[[ 0.58  0.34 -2.21]
 [-1.74 -1.18 -1.32]
 [-0.20 -0.92 -5.63]
 [ 0.28 -0.49  3.04]
 [-4.12  0.00 -0.29]]
|
[[-1.18 -1.32]
 [-0.92 -5.63]]

[[-3.00  4.51  0.65 -3.91]
 [-5.67  3.18 -3.11 -3.82]
 [-4.81  3.32 -0.30 -3.12]
 [-1.22  3.71 -1.93 -4.03]]
|
[[ 3.18 -3.11]
 [ 3.32 -0.30]]

[[-0.25 -3.97  1.71  5.24  3.26]
 [-3.79  0.31  2.53 -3.65  1.90]
 [ 1.19 -2.79 -1.76  0.02  0.45]]
|
[[ 0.31  2.53]
 [-2.79 -1.76]]

[[-3.69  6.51 -2.20]
 [-2.33  4.11 -0.07]
 [-3.12  3.47  3.33]]
|
[[ 4.11 -0.07]
 [ 3.47  3.33]]

[[ 6.17  1.32  0.35 -0.95]
 [ 2.60  4.01 -0.63  3.34]
 [ 3.07 -0.94 -5.33  1.44]]
|
[[ 4.01 -0.63]
 [-0.94 -5.33]]

[[-2.40 -6.32  2.40  2.68]
 [ 1.39 -0.88 -0.01 -2.79]
 [ 5.36  0.29 -3.44  3.52]
 [ 0.43  0.79 -3.74  3.18]
 [-0.20 -6.13 -4.41 -0.31]]
|
[[-0.88 -0.01]
 [ 0.29 -3.44]]

[[-4.16  4.63 -2.48  5.79  2.17]
 [ 0.51 -0.64  5.61 -4.09  3.95]
 [-5.50  5.03  4.90  4.98  5.05]
 [ 5.82 -6.12 -3.61 -5.93 -3.06]]
|
[[-0.64  5.61]
 [ 5.03  4.90]]

[[-0.42 -3.09  1.36 -4.62  2.63]
 [ 0.39  2.89 -1.27  4.32 -2.46]
 [ 0.43  3.16 -1.39  4.72 -2.69]
 [-0.49 -3.60  1.59 -5.37  3.06]]
|
[[ 2.89 -1.27]
 [ 3.16 -1.39]]

[[-1.44 -0.94  1.91  1.23 -0.68]
 [ 0.44  2.44  1.15  5.97 -4.77]
 [ 0.14 -2.12  0.49 -3.20  3.00]]
|
[[ 2.44  1.15]
 [-2.12  0.49]]
